128 stands for zero in the data rows.
Here are some points, one per row:
[150 148 111 128 171 109 112 149 110 123 106 110 181 111 103 122 123 165
  96  77 142 189 176  64 147 135 117  97 110 138 104 108 153 122  64 193
 112 131 152  90 146 138 111  80 177 106 171 160 153 118 170 161 137  88
 111 172 129 155 102 127 155]
[ 98 120 129  95  91  82 159 123 146 134 118 174 131 182  93  61 120 172
 123 153 160  59 109 148  98  82 133 115 213 137 156 116 102 148 135 117
 105 173 111 184  89 110 134 150  75  95 128 149 125 159 120  54 104 158
 150 120 128  72 157 157 144]
[ 72  89 141  91 172 135 114  90 108  80  95 129 150 170 167 139 158 109
 176 176 201 148 117 136  77 137 114 137  94 141 126 180 100 181 173 194
 136 148 140 154 104 170 130 135  76 112 165 109 117 145 153 128 118 147
 113 128  82 109 126 130  75]
[156 113 110 114 134 127 152 114 117 156 135 146 113 141 101  76 131  59
  75 114 121 158 151 124 127 155 123 169  64 100 121 108  91 139 109 122
 168 127 143 136 128 117 124 118 143 159 116 180 111 171 122 136 104  96
 117 127 138 126 138 136 184]
[107 122 134 192 139 135 147 147 132 157  78 155 122 117 192 145 106 105
 113 111 118 140 153 155 140  87 120 131 140 116 107  95 104 146 134 108
  76 106  96 104 151 139 150  76 165 139  59 119  87 110 196 107 137 139
 129 132 109 121 119 116  75]
[155 138 146 100  91 114 101 123 140 116 120  74 155 131  92 109 109 142
 172  76  59 168 168 124  94 143  92 130  94  79 229 119 123 118 107 145
 127  95 178  81 148 138 124  59 181 147  92 183 176  89 122 149 121 143
 151 116 102  85 117 131 102]
[148 102 124 129 107 139 130 130  96 135 132  93 129 146 124 156 129 113
 111 130  96 119 134 115  69 156 132 132 152 170 111 117 133 140 149  40
  82 130 157 146 111  91  89 141  93 102 194  95 111 141 121 127 145 120
 141  76 105 121 122 151 122]
[128 106 165  86 171 233 114 135  92 122 126 202 112  93 113 228 109 112
 184 116 131 152 146 113 102  94 111 131  60 177 105 131 183 114 105 142
  85 128 136 139 113 176 133 126 111 167 137 120 143 141 158  38 131 120
 163 143  91 112 139 122 143]
[115 202  99 160 139 164  90 224  89 176 152 114 135  87 110  59 138 193
 169 113 137 190  83 143 137 106 111 124 191 182 122  82  39 142 122  67
 166 198   8 165 152 149 122 180 158 182 136 140 141 120  73 132 128 120
 144 107 101 186 114 165 181]
[134 141 131 125 119 110  83 127 139 149 121  41 161  88 116  96 117 110
 169 143 137  90  60 187 156 100 148 126 167  75 127  68 118  81 145  83
  81 156  94 189 103 131  86 204  91  90 149 102  67 135 173 147 194 113
 193  86 216 122 161 173 138]
[135 137 144 120 141 111  81 105 129  57 143 187 147 172 128 131 136 119
 106  99  62 132 148 125 150 142 150 159 168 161 142 129 149 143 156 103
 159 115  87 147 190 153 120 182 124  81 133 114 126 102  84 133 133 133
 127 154 156 171 131 123 107]
[102  72  70 171 161 165 123 116 158 129  68 180 128 147 147 194 142 101
 165  59 135 100 141 101 116 184 131 120  70 122  75 137 155 179 162 171
  99 111 165  95 125 130 155 132  84 106 162 116 109 119  86 134 100 159
 111 112  98 114 120 111 198]
[ 86  62 177 110  69 151 181  80 126 111 151  73 111 142 138  94 142 191
 131 129 124 116 107 118  97  98 125 161 172  57 140 204  56  79 203  92
  86 125 115 114 135 143  90 105 175  57 210 148  94  95 118 141 135 159
 139 161  98  93 124 109 134]
[126 158  76  97 123 146 143 159 121 138 120 109 133 156 107 102 107 122
 160 135 129 108  73 115  94 123 104 154 140 137 120  65 101 113 148 134
 174 119 133  88 119 107 141  83 121 136 104  71 147 128 123 158 154 101
 172 113 121  86 164 103  88]
[157 214 156 176  98  86 146  58 129 130 161  99 173 149 137 184 105  99
 126 118  38 192 190  81 154 115 186 127 104  65 170  52 141  69 109 154
 182 122  92  24 104 166 169  84 106 197 173 125 143 150 153 184  89 140
 100 104 162 129 153  78  91]
[112 124 139  77  95 141 153 132 150  85 144 112  96 161 143 107  98  93
 149 114 175 101 163 101  87  83 162 121 162 166  92 145 146 145 153 156
  82 112  96 121  80 118 118 157 102 184 133 153 131 121 103 133 136  85
 153  76 211 137 151 163 132]
[103  68  83 102 210 106 158 175  91 108 186 133 103 136 185 179 137 109
 129 133 183 148 133  99 126 194 102  79 134 100 139 169 131 135 144 134
 117 120 141 154 131 126 170  86 115 165 156 108 135 191 118  64 157 116
 126 128 113 118 145 106 150]
[189 184 133 137 117 109 101  68 171 157 119  94 211 143 238 166 138 151
  88  83 130 128 124 140 108 102 124 140  79  54 150 106 174 146 146 161
 186 162  56  80  84 154 126 161  76 132  78 174  83 144 125 143 158 111
 124 108 106 110 151  84 101]
[164  73 167 156  86 101 132  83 186  91  82 137 139 113 123 182 100 134
  56 143 128 176  87  65 109 136 155  86 157 189 190 142 125  97 160 131
  46 182 203 120 148 106 109  82 127 143  79 128 198 136 189 182 121 145
 149 128  91 172 103  46 137]
[127  52 109 144 147 177 136 156 129  51  97 100  75 139 110 166 113 124
 127 168 183 120 184 167 164 163  85 137 107 153 100 158 182 150 137 128
 136 133 181 124 105 130 145 121  89 167 105 118  89 135  81 101 119 170
 158 172 133 124 188 155 100]
[148 129 132 124 122 157 102 148 116 143 125 115 120 136 142 106 140 148
  58 122 114  94 128 156 146 154 151 120 139 154 103 109 165  74 116 144
 128 121 156 124 151 129 136 130 194 169 143 122 198 147 108  87 145 133
  83  80 163 173 118 142 120]
[108 181 112 104 118  65 128 170 145 165 107 109 179 136  91 100 141 163
 137 100  82 167 140 122 136 147 116 143 105 132 104 108 167 169  91 110
  97 139 173 112 133  89 178 154 191 151 171 127 115 132 135 157 114 178
 124 171 183 146  91 141  72]
[ 95 107 125 102  73 130 108 142  78 104  87 154  95 114 146 159 145 111
 134 139 151  86  95 126 149 124 100 136 114 139 187 207 118 131  90 125
 141  56  99  87 129 120 149 185  82 120 137 151  94 138 175 130 150 138
 127 125  99 130 145 130 142]
[ 77  92 103 105 126 163 115 146 165 180 166 191  13 164 187 154  81 129
 196 202 218  89 122 138 137 110 104 132 164 121 106 139 136 177 127  83
 212 156 128 124 160 141  72 182 150 181 107 126 139 103 149 171 105 112
 143 143 128 134 144  84 147]
[ 96  88 169  94 129 124 152 118 130 132 122 188  89 138  86 194 119 109
 167 173 208 105 158 142  94 141  99 113  52 115 105 138  60 120 151 159
 148  99 128 120 117 165 139 109 119  96 136 110  84 149  69  80 147 171
 169 126  70 190 144 119  89]
[104 190 153 133 143 167 137 137 182  83 140 131 129 120 136 116 146 117
 102 142  77 136 166 134 143 159 149 109 169  92 151 127 158 117  95 135
  92 123 171  96 137  84 147 104  77 107 184 154 184 177  99 149 130 109
 123 142  84 126 116  87 135]
[134 138 161 141 171 127 135 173 132 235 156 163 137 110  80  84 158 129
  84 132 146  89 131 147 178 107 113 132 125 134 138 165 104 126 184 100
 141 177 109 133 142 120 139 134 106 132 103 142 140  80 154 124  98 105
 106 161 177 176 104  94 106]
[148 151  98 189 109 127 149 136 151 147 137 178 116 112 136  91 106 131
  86 118 148 100 142 154  77 104 111 199 188 104 139 142 168 115 113 120
 117 101 128 159 114 140 122 111 132  69 190 119 134 122 109 110 132 115
 139  96 141 153 135 129 115]
[136 161 163 164 196  88 177 138  60 105 105 174 161 129 142 138 149 143
  75 102  74 148 132 128 139 126 131 124 107 173 153 111 148 111  84 120
 131 120 190 133 108 137 110 105 149 148 135 100  95 125  65 192 128 101
 145 165 150 150 125 146 146]
[114  49 139  81 140  91 112 125 163 127 155 151 154  55  97 127 109 156
 169 107 121 112 127 136 156 129 167 165 139 134 118 152 144  93  92 107
 127 111 116 119 135 128 101  84 114 110  90 103 135 110 184 147  97 119
  63 149 128 113 159 193 126]
[172  78 131 133 145 146 146 108 140 134 110 107 120 104 134  81 131 142
 135 158 115 102  59 118 131 131 164 136 155  76 129 115 103 140 129 154
 127 144 135 129 137  98 140 187 110 115 156 156 155  73 121 104 145 111
  55 112 122  99 146 155 117]
[135  91 125 131 106 107 116 155 128 147 120 109 197 115 108 103 136 121
 152 122  86 132 125 107 166 141 119  87 158 140 101 145 165  67  84 143
 139 110 120 112 163 128 151 124 175 126 133  99 136 127 178 133 104 110
 164 147  46 172  39 120 115]
[154 235  99 135 160 114  72  82 147 147 130  26 129 145 143 104 140 141
  69  87 112 148 171 122 103 114 184 146 149  73 130  79 112  97  52 106
 182 142  89 129 115 156  98 178 174 116 103  75 154 109 174  99  76 120
 103 189 183 145  83 141 163]
[136 138 120 152 100 137  71 111  94 134 114 189  64 120 149 131 140 133
 177 212 188  98 124 110 138 129 119 107 116 121  98 178  89 192 203 138
 124  71 190 115  46 120 149 122 141 105  86 137  95 182 133 135  96 130
 151 112 145  87 162 151 136]
[123 157 125 144 131 127 164  99  98 104 128  55 143  80 131 130  87 153
  84  95  71 182 131  45 144 168 159  87  52 141 170 140 134  39 118 185
 107 164 160 131 135 102 156 127 181  84  90 162 105  94  70 152 111 109
  90 116 106  95 102 145  95]
[120 142  70 147 104 153 130 162  97 181 206  80  98 106 129  52 168 136
 142 142 131 116 109 163 163  51 124 178 168 137 130  80  99  96 120 102
 155 136  60 233  93 130  50 170  82  82  59 138 134  75 114 149 224 220
 127 139 227 160  85 132 199]
[148  95 106 158  93 120 162  76 131  97 153 137 177 136 121 110 147 110
  93 144 117  99  69 122 111  85  81  78 146 122 114  96 121 182 153 150
 130 136  96 160 165 138  77 151  76 159  55 115 107 151 109 101  81  71
 141 113 135 101 160 136 124]
[136 208 112 138 143  82 121 129 153 180 119 117 116  77 102 112 141 116
 165 169  96 156 115 153 163 126 111  96 136 147  68 191  81 142  71 108
 175 103 119 247 170  65  81  85 111 150 162 124 149  92 125 112 134 127
 148 150 161 119 142 116 131]
[144 128 173 132 133 156 163 145 139  95 150 145  90 201 100 215 141 139
  88 136 160 119 153 162 141 205 121 133 134 161  82 136 149 158 195 142
 110  92 126 118 180 137 160 163 116 117  93  80 137 142 168  99 148 146
 138 100  68  86 143 174 171]
[136 136 145 120 123  93 143  96 144 110 112 128 103 115  90  84 149 101
 162 111  73 155  84 145 163 158 135 147 104 160 197  97 187 143 100 145
 109 125 128  92  79 103 163  53 207 119 108 192 126  87 139 122 135 119
  50 124 146 158  98 123 158]
[118 132 144 109 106 130  87 156  97  93 153 141 118 114 130 164 115  99
 149 144 172  82 120 196 121 102 165 104  49 152  99 162 135 174 116  96
 151 126 144 115 174 128 183 131 173 128 127 103 148 181  84 143 126 141
  90 126  94  71  85 103  86]
Along one direction, these points spread out more than along any other. Where along it does each point below lie, from 0 to 99? The average is 50, and the first point in the table lies past the average. One standard deviation of the points above along it is 16.
[154 235  99 135 160 114  72  82 147 147 130  26 129 145 143 104 140 141
  69  87 112 148 171 122 103 114 184 146 149  73 130  79 112  97  52 106
 182 142  89 129 115 156  98 178 174 116 103  75 154 109 174  99  76 120
 103 189 183 145  83 141 163] 83
[148  95 106 158  93 120 162  76 131  97 153 137 177 136 121 110 147 110
  93 144 117  99  69 122 111  85  81  78 146 122 114  96 121 182 153 150
 130 136  96 160 165 138  77 151  76 159  55 115 107 151 109 101  81  71
 141 113 135 101 160 136 124] 45
[118 132 144 109 106 130  87 156  97  93 153 141 118 114 130 164 115  99
 149 144 172  82 120 196 121 102 165 104  49 152  99 162 135 174 116  96
 151 126 144 115 174 128 183 131 173 128 127 103 148 181  84 143 126 141
  90 126  94  71  85 103  86] 36
[108 181 112 104 118  65 128 170 145 165 107 109 179 136  91 100 141 163
 137 100  82 167 140 122 136 147 116 143 105 132 104 108 167 169  91 110
  97 139 173 112 133  89 178 154 191 151 171 127 115 132 135 157 114 178
 124 171 183 146  91 141  72] 68
[148 102 124 129 107 139 130 130  96 135 132  93 129 146 124 156 129 113
 111 130  96 119 134 115  69 156 132 132 152 170 111 117 133 140 149  40
  82 130 157 146 111  91  89 141  93 102 194  95 111 141 121 127 145 120
 141  76 105 121 122 151 122] 45
[120 142  70 147 104 153 130 162  97 181 206  80  98 106 129  52 168 136
 142 142 131 116 109 163 163  51 124 178 168 137 130  80  99  96 120 102
 155 136  60 233  93 130  50 170  82  82  59 138 134  75 114 149 224 220
 127 139 227 160  85 132 199] 63
[156 113 110 114 134 127 152 114 117 156 135 146 113 141 101  76 131  59
  75 114 121 158 151 124 127 155 123 169  64 100 121 108  91 139 109 122
 168 127 143 136 128 117 124 118 143 159 116 180 111 171 122 136 104  96
 117 127 138 126 138 136 184] 55
[128 106 165  86 171 233 114 135  92 122 126 202 112  93 113 228 109 112
 184 116 131 152 146 113 102  94 111 131  60 177 105 131 183 114 105 142
  85 128 136 139 113 176 133 126 111 167 137 120 143 141 158  38 131 120
 163 143  91 112 139 122 143] 31
[126 158  76  97 123 146 143 159 121 138 120 109 133 156 107 102 107 122
 160 135 129 108  73 115  94 123 104 154 140 137 120  65 101 113 148 134
 174 119 133  88 119 107 141  83 121 136 104  71 147 128 123 158 154 101
 172 113 121  86 164 103  88] 50
[135 137 144 120 141 111  81 105 129  57 143 187 147 172 128 131 136 119
 106  99  62 132 148 125 150 142 150 159 168 161 142 129 149 143 156 103
 159 115  87 147 190 153 120 182 124  81 133 114 126 102  84 133 133 133
 127 154 156 171 131 123 107] 55
[157 214 156 176  98  86 146  58 129 130 161  99 173 149 137 184 105  99
 126 118  38 192 190  81 154 115 186 127 104  65 170  52 141  69 109 154
 182 122  92  24 104 166 169  84 106 197 173 125 143 150 153 184  89 140
 100 104 162 129 153  78  91] 79
[172  78 131 133 145 146 146 108 140 134 110 107 120 104 134  81 131 142
 135 158 115 102  59 118 131 131 164 136 155  76 129 115 103 140 129 154
 127 144 135 129 137  98 140 187 110 115 156 156 155  73 121 104 145 111
  55 112 122  99 146 155 117] 52
[127  52 109 144 147 177 136 156 129  51  97 100  75 139 110 166 113 124
 127 168 183 120 184 167 164 163  85 137 107 153 100 158 182 150 137 128
 136 133 181 124 105 130 145 121  89 167 105 118  89 135  81 101 119 170
 158 172 133 124 188 155 100] 25
